Look-ups in named tables: a row name and a column name give one cell, copied from the table.

dob:
,gage,mafazi,vuka,bovoko,vuf,leza,manaf
bazufe,176,88,156,157,170,83,168
pigubo,116,144,177,173,116,30,109
mipe,40,193,131,123,46,59,46
volorit,89,99,14,10,94,253,99
vub,37,174,96,91,48,109,50
mov,96,137,119,118,100,99,103

mipe, bovoko: 123
vub, manaf: 50
mov, vuka: 119
vub, gage: 37
pigubo, mafazi: 144
volorit, gage: 89
pigubo, gage: 116
mipe, gage: 40

vol:
,zolip,tasa,gab,lin,dos,pabag,vupof,mibon
gogo,-3.495,4.243,-1.212,-1.629,-3.042,2.273,-2.930,2.927
mome,1.216,2.865,5.190,5.139,1.207,-5.024,1.056,4.583
vele,3.071,1.116,4.293,4.278,2.778,-2.879,2.535,2.542
nasufid,1.270,0.826,0.405,0.324,1.289,2.049,1.251,0.557
feki,-3.723,5.220,1.075,0.698,-3.201,-1.106,-3.218,4.941
tozug,-0.841,4.114,4.302,4.074,-0.627,-4.481,-0.832,5.368
vobage,2.372,0.953,3.284,3.230,2.305,-1.525,2.133,1.962
puv,1.195,0.579,-0.175,-0.272,1.250,2.922,1.240,0.069
ruz,-1.202,4.472,4.092,3.805,-1.019,-4.381,-1.234,5.568
pude,2.430,0.471,1.907,1.841,2.313,0.434,2.221,0.856

What is the mibon of nasufid in vol?
0.557
What is the tasa of gogo in vol?
4.243
What is the mibon of mome in vol?
4.583
What is the vupof of pude in vol?
2.221
What is the gab of puv in vol?
-0.175
What is the dos of vobage in vol?
2.305
What is the gab of pude in vol?
1.907
What is the tasa of feki in vol?
5.220
What is the zolip of tozug in vol?
-0.841

bifine:
	beza	bos	kalo	riru	dovav	lato	detokon	razuv	rizuvir
tuv	522	428	310	309	522	817	531	340	319
sib	518	518	522	525	518	499	526	519	524
tedi	508	528	512	509	504	516	500	525	513
tel	509	520	526	522	510	506	505	524	521
pezi	518	596	725	722	517	217	503	684	716
petaliz	158	764	404	384	197	519	208	695	382

What is the lato of pezi in bifine?
217
What is the razuv of tuv in bifine?
340
What is the kalo of tedi in bifine?
512
What is the beza of pezi in bifine?
518
What is the bos of sib in bifine?
518
What is the lato of tel in bifine?
506
What is the razuv of tedi in bifine?
525
What is the beza of tedi in bifine?
508
What is the riru of pezi in bifine?
722
What is the rizuvir of tuv in bifine?
319
What is the razuv of sib in bifine?
519
What is the detokon of tedi in bifine?
500
What is the detokon of pezi in bifine?
503
What is the bos of petaliz in bifine?
764
What is the rizuvir of tedi in bifine?
513
What is the detokon of petaliz in bifine?
208

lote.tsv
	lok	dugeza	fute	fabe	ritoto	logazu	buzib	pabo
zutim	61	55	57	50	52	66	52	55
fadavok	54	50	65	54	50	46	58	54
bekof	38	50	40	68	51	62	50	52
faka	63	60	57	46	44	65	57	53
bimami	40	56	42	71	54	65	55	53
sol	53	54	49	58	56	56	55	48
mugan	58	48	58	57	56	54	52	52
mifumi	49	53	58	54	62	43	62	58
mol	55	55	55	52	54	54	53	53
fopiz	56	57	58	55	50	43	63	59
ramurus	92	50	65	14	70	63	46	52
bufo	48	51	57	52	58	47	58	57

What is the dugeza of zutim in lote?
55
What is the pabo of bimami in lote?
53
What is the dugeza of faka in lote?
60
What is the dugeza of sol in lote?
54
What is the fute of bufo in lote?
57
What is the buzib of bekof in lote?
50
What is the pabo of sol in lote?
48
What is the ritoto of zutim in lote?
52
What is the fabe of bimami in lote?
71
What is the fute of fadavok in lote?
65
What is the logazu of ramurus in lote?
63
What is the fute of faka in lote?
57
What is the dugeza of bekof in lote?
50
What is the buzib of mifumi in lote?
62
What is the fute of bekof in lote?
40
What is the dugeza of fopiz in lote?
57
What is the buzib of bufo in lote?
58

nar:
	rigefu	tadug	ner	melel	nurober	fos	zuvuge	sevar	kof	vebeb
puf	3.763	8.872	7.830	3.921	3.447	1.882	4.575	5.082	2.882	5.558
ludeba	6.636	4.413	6.083	8.012	9.633	5.777	5.412	8.239	6.698	7.547
ves	6.464	6.280	5.991	6.704	6.614	4.297	7.743	8.619	8.053	6.915
fikimub	6.009	7.263	6.031	6.834	7.065	7.268	5.512	7.092	3.846	5.633
vul	3.543	9.189	5.656	3.161	4.069	2.713	4.716	6.493	3.644	6.585
koz	4.787	7.756	5.227	5.695	6.396	4.931	2.996	7.312	3.811	7.898
fike	5.057	9.252	6.910	5.967	4.656	6.636	3.829	5.472	1.259	5.037
vunutor	4.813	7.222	6.268	4.681	6.187	4.641	4.199	5.804	5.004	7.623

What is the zuvuge of ves in nar?
7.743
What is the nurober of fikimub in nar?
7.065
What is the fos of vul in nar?
2.713
What is the rigefu of ludeba in nar?
6.636
What is the tadug of koz in nar?
7.756
What is the ner of puf in nar?
7.830
What is the vebeb of fike in nar?
5.037
What is the tadug of ves in nar?
6.280
What is the vebeb of puf in nar?
5.558
What is the melel of koz in nar?
5.695
What is the ner of fike in nar?
6.910
What is the rigefu of fikimub in nar?
6.009
What is the melel of ludeba in nar?
8.012
Row with the largest vebeb: koz

tafet:
fields: bibefud, tez, rupi, gavek, dofetep
sefina: [-2344, -5523, 10757, 3172, -4677]
lim: [-17312, -10750, -98961, -31598, -15233]
dis: [-4839, -5523, 65616, -2623, -4677]
dute: [-22301, -2910, -71531, -14213, -15233]
rap: [-7333, -13363, 38187, -14213, -2566]
lasok: [-9828, -5523, 38187, -20008, -455]
netub: [-7333, -13363, 93046, -8418, 1656]
kab: [-12322, -2910, -71531, -20008, -8899]
mil: [-12322, -297, -16672, -20008, -11010]
tigezin: [-2344, -297, -71531, 3172, -11010]
zulez: [150, -21203, -98961, -48983, -11010]
vif: [-9828, 2317, -44102, -25803, -4677]

gavek of lim: -31598
rupi of tigezin: -71531
bibefud of tigezin: -2344
dofetep of vif: -4677
rupi of sefina: 10757
dofetep of lasok: -455
bibefud of dis: -4839
rupi of netub: 93046
tez of vif: 2317
gavek of tigezin: 3172
rupi of rap: 38187
tez of kab: -2910
gavek of rap: -14213

